In the rows, zero is written as 128.
A single turn carries every row of the set below to another of its rows. Some are shown first; where does it send the rows asked next?
K_734: [176 109 110 136 155 113 121 100 151 121 113 135 137 128 157 149 114 158
 115 157 123 121 136 127 109 133 142 125 109  97 144  91 122 123 141 127
  96 138 139 116 119 140 164 123 128 108 109 117 120 120 130 159 156 130
 136 132]
K_840: [168 143 136 120 153 142 111 104 154 138 147 118 116 123 150 146  82 122
  98 148 145 121 123 135 110 157 110 158 145 107 127 128 125 123 157 153
 102 172 139 112 113 136 119 102 136 121 125 137 126  98 160 171 175 126
 137 108]
K_307: [128 114 146 149 152 158 110 113 151 138 134 137 125 105 145 118 102 144
  80 157 137 102 113 145 112 141 149 133 109 113 135 102 121 109 138 154
 111 138 152 168 118 103 147 139 140 133 110 128 129 126 137 164 173 106
 136 110]
K_358: [146 130 159 167 137 124 109 110 144 148 119 132 116 122 154 167  91 142
  86 131 127 111 132 129 149 131  95 149 127 126 134 128 141 147 140 139
 120 150 124 133 115 116 129 104 163 117 128 145 139 135 149 140 135 127
 114 101]
K_897: [135 144 135 156 143 125 131 119 168 135 112 134 111 125 138 151 107 134
  87 170 102  98 119 123 145 163 106 122 150 112 132 141 144 108 126 123
 133 161 117 145 119 125 127 116 130 115 110 140 124 116 150 141 138 141
 131 106]
K_891: [130 145 120 159 151 131 125 114 154 134 122 131 124 131 135 145 128 139
 104 196 103  94 128 124 138 183 122 110 132 108 138 118 132  92 114 130
 111 159 133 137 115 123 137 141 129 116 114 124 117 110 150 140 152 125
 147 125]
K_807: [141 116 127 150 141 158 134 130 125 134 120 133 106 114 167 140 111 167
 126 161 137 119 128 162 121 146 124 139 120 118 131  99 116 124 136 142
  84 150 132  94 102  98 116 125 143 127 129 128 113 140 158 152 151 106
 134 132]
K_859: [142 135 160 147 128 140 146  99 139 144 143 156 124 105 138 125 111 140
  91 164 136  89 118 135 124 156 145 147 114 111 134  93 123 124 119 136
  95 138 120 137 108 128 158 121 152 150 123 124 112  99 148 172 161 126
 116 129]
K_409: [130 120 114 148 162 123 129 124 142 130 117 155 138  82 167 143 126 173
  85 155 144 121 143 126 132 167 123 150 109 108 132 143 134 104 141 136
  75 135 143 141 105 123 118 131 156 130  94 117 114 129 147 152 165 118
 117  92]
K_945: [139 111 142 168 145 146 148 107 137 157 121 142 104 114 141 149 119 123
 111 179 140 118 128 145 129 154 123 142  99  99 160 105 119 125 122 142
 108 138 137 120  96 124 117 102 164 141 122 104 118 135 151 145 146 124
 118 131]
K_215: [163 141 102 147 129 136 111 116 152 129 136 135 114  93 145 165 115 154
 125 152 124 136 152 156 132 137 115 124 120 105 138 102 112 139 142 130
  85 155 155 132 113 161 148 132 141 129 100 136 113  94 130 164 148 152
 126 138]
K_352: [149 123 111 150 128 149  83 116 160 158 152 119 113  94 152 163 111 117
  83 148 137 111 111 127 100 144 116 138 131 106 159 140 111 112 136 139
  97 157 139 112 128 144 110 103 136 108 125 116 122 110 156 157 166 123
 124 117]
K_988: [152 146 123 169 111 148 143 118 140 137 120 135 100  99 142 159  92 136
 113 156 110 132 127 120 137 155 116 140 148 124 141 139 122 146 131 140
  99 173 126 120 109 140 110 154 155 126 110 125 119 113 126 150 133 108
 121 121]
K_35: [141 126 128 140 170 127 136 138 154 146 121 149 138  88 157 148 121 159
 106 131 132 122 149 111 139 168 135 147 109 129 133 119 141 110 135 129
 100 138 138 152 102 117 152 131 144 106 133 122 124 117 172 136 162 122
 124  97]
K_582: [143 118 142 162 141 115  91  86 139 139 111 139 124  94 160 151 106 131
  57 151 134  97 124 128 140 139 105 142 126 115 141 132 137 136 133 149
 103 155 116 126 140 121 139 137 165 135 120 136 130 100 129 145 155 137
 108 103]
K_51: [134 125 113 135 162 139 105 102 146 117 121 138 145  89 165 144 115 181
  79 131 146 128 142 127 137 170 105 145 111 120 129 143 143 117 142 142
  74 151 164 124 128 133 134 142 154 125 106 139 115 104 150 140 165 120
 121  92]
K_41: [128 128 124 148 130 174  94  94 131 138 132 124 117 111 145 125 109 157
  98 128 125 127 131 130 135 147 112 137 113 133 137 107 139 132 128 142
  95 155 169 126 141 145 161 145 148 130 120 159 112  90 130 129 143 126
 123 119]
K_881: [141 121 108 132 156 160 146 111 136 150 153 128 132  90 132 153  91 145
 103 148 152 122 130 118  93 153 120 145 128 117 145 140 106 120 117 141
 124 145 131 125 145 168 115 125 154 114 129 144 136 107 149 147 150 127
 131 117]
K_289: [147 152 122 148 160 124 110 107 168 138 125 137 116 109 143 160 127 146
  95 177 133  91 121 136 132 154 105 106 129 109 147 147 140 116 128 150
 116 162 116 157 133 132 128 107 169 138  97 144 132 107 136 142 149 144
 128 108]
K_107: [126 115 156 129 152 149 128 101 144 165  99 122 118 120 138 152 104 165
 108 147 144 110 120 134 114 153 138 140 106 121 162 121 124 107 134 143
 114 156 139 123 103 104 110 122 147 135 107 127 112 134 141 135 163  86
 131 120]
K_392: [166 154 112 161 144 157 118 118 147 133 129 131  97  76 157 147 107 124
 121 155 118 125 127 134 130 139 134 125 133 128 139 125 126 159 133 164
  98 166 119 140 120 134 149 143 163 147 117 134 119  98 126 158 146 131
 125 104]
K_362: [119 152 125 117 157 168 116 116 134 150 134 135 119 121 157 158 110 135
  92 135 146  93 115 125 138 148 117 156 121 115 137 123 121 118 144 155
 113 144 128 108 123 157 116 117 158  96 111 154  95 105 148 156 159 143
 145 119]
K_622: [141 127 127 158 147 148 127 125 138 151 139 138 125 106 147 121 126 149
 100 163 130 103 127 142  95 141 140 134 106 125 143 109 114 126 122 153
  82 148 131 114 123 117 152 172 165 115 130 135 115 120 154 174 185 114
 125 134]
K_429: [120 113 119 125 160 163 148 111 151 122 136 124 100  78 163 138  84 121
  97 154 141 133 122 143  98 147 116 135 134 110 135 127 117 117 143 127
 107 157 125 117 116 159 139 111 136 122 118 147 113 116 145 158 150 138
 124  91]
K_538: [175 139 101 146 127 123 132 118 148 128 119 135 116 124 146 164 102 143
 121 154 106 130 141 116 122 138 141 138 120 100 141 108 125 130 140 130
  95 149 135  98 120 167 145 139 140 103 102 124 109 111 122 160 142 138
 132 126]
K_707: [148 123 119 147 130 123 119  93 147 142 119 136 130 117 136 150 128 183
 113 148 124 133 149 155 117 137 115 124 110 104 141 107 101 125 147 121
  93 147 162 136 106 152 143 120 133 112  95 132 115 119 145 165 165 137
 121 146]
K_336: [134 170 124 151 154 132 119 120 160 140 136 134 113 127 142 146 138 166
 123 189 123 103 123 148 124 166 124 105 115 117 139 130 134 108 129 136
  98 158 124 146 110 128 137  97 159 138  98 142 117 123 148 152 153 126
 143 107]
K_950: [127 122 117 142 154 154 106 143 157 145 148 147 132 106 154 146  91 110
  88 165 166 123 107 146 137 149  95 149 121 116 152 112 123 111 142 118
 107 154 135 115 136 140 123 128 153 109 116 143 108 117 130 156 154 138
 155 117]
K_534: [138 122 111 152 160 142 111 135 157 132 125 136 132 106 158 147 107 160
  90 122 126 142 133 109 131 156 123 146 105 127 136 135 151 123 132 122
  92 136 156 126 127 125 150 123 150  90 128 132 122 132 162 125 158 119
 129  81]
K_653: [138 122 120 156 143 161 112 107 135 129 123 125 111 141 152 136  91 148
 110 146 133 140 121 117 120 138 110 144 108 121 149 121 156 136 133 133
  86 153 161 101 133 140 141 129 168 118 108 146 113 134 112 128 137 109
 132 102]

K_352 moves to K_950
K_988 moves to K_582
K_307 moves to K_807
Now find these:
K_707 moves to K_891
K_534 moves to K_215

A single turn carries every row of the set below to another of its rows. Some are shown first; where does it send the rows asked next?
K_683: [118 139 115 128  94 108 123 136  93 126 157 132]
K_310: [ 96 115  97 145 101 152 131 144 121 132 147 110]
K_14: [122 157 107 140 140 122 127 162 112 124 119 111]
K_578: [105 133 120 137 133 133 122 141 103 121 115 153]
K_458: [124 119 116 134 117 157 132 120 116 121 130 100]
K_829: [105 117 109 146 131 124 141 159  91 134 144  98]
K_96: [114 150 148 121 137 140 123 161 112 108 135 126]
K_281: [108 146 132 154 113 115 145 144  98 126 114 109]
K_694: [104 127 125 140 105 155 132 164 106 118 150  88]
K_209: [113 106 138 137 100 124 109 150 120 129 157 114]
K_490: [108 118 121 157 109 154 103 148  95 130 139 112]
K_168: [138 150 109 111 108 136 119 139 122 109 130 124]
K_907: [116 133 121 133  99 102 119 169 117 122 124 137]
K_98: [100 137 112 110 122 129 146 156 121 116 146 142]
K_214: [121 161 125 135 121 131 126 126 134 127 149 105]

K_490 moves to K_694
K_578 moves to K_96
Now find these:
K_829 moves to K_458
K_683 moves to K_281
K_168 moves to K_907

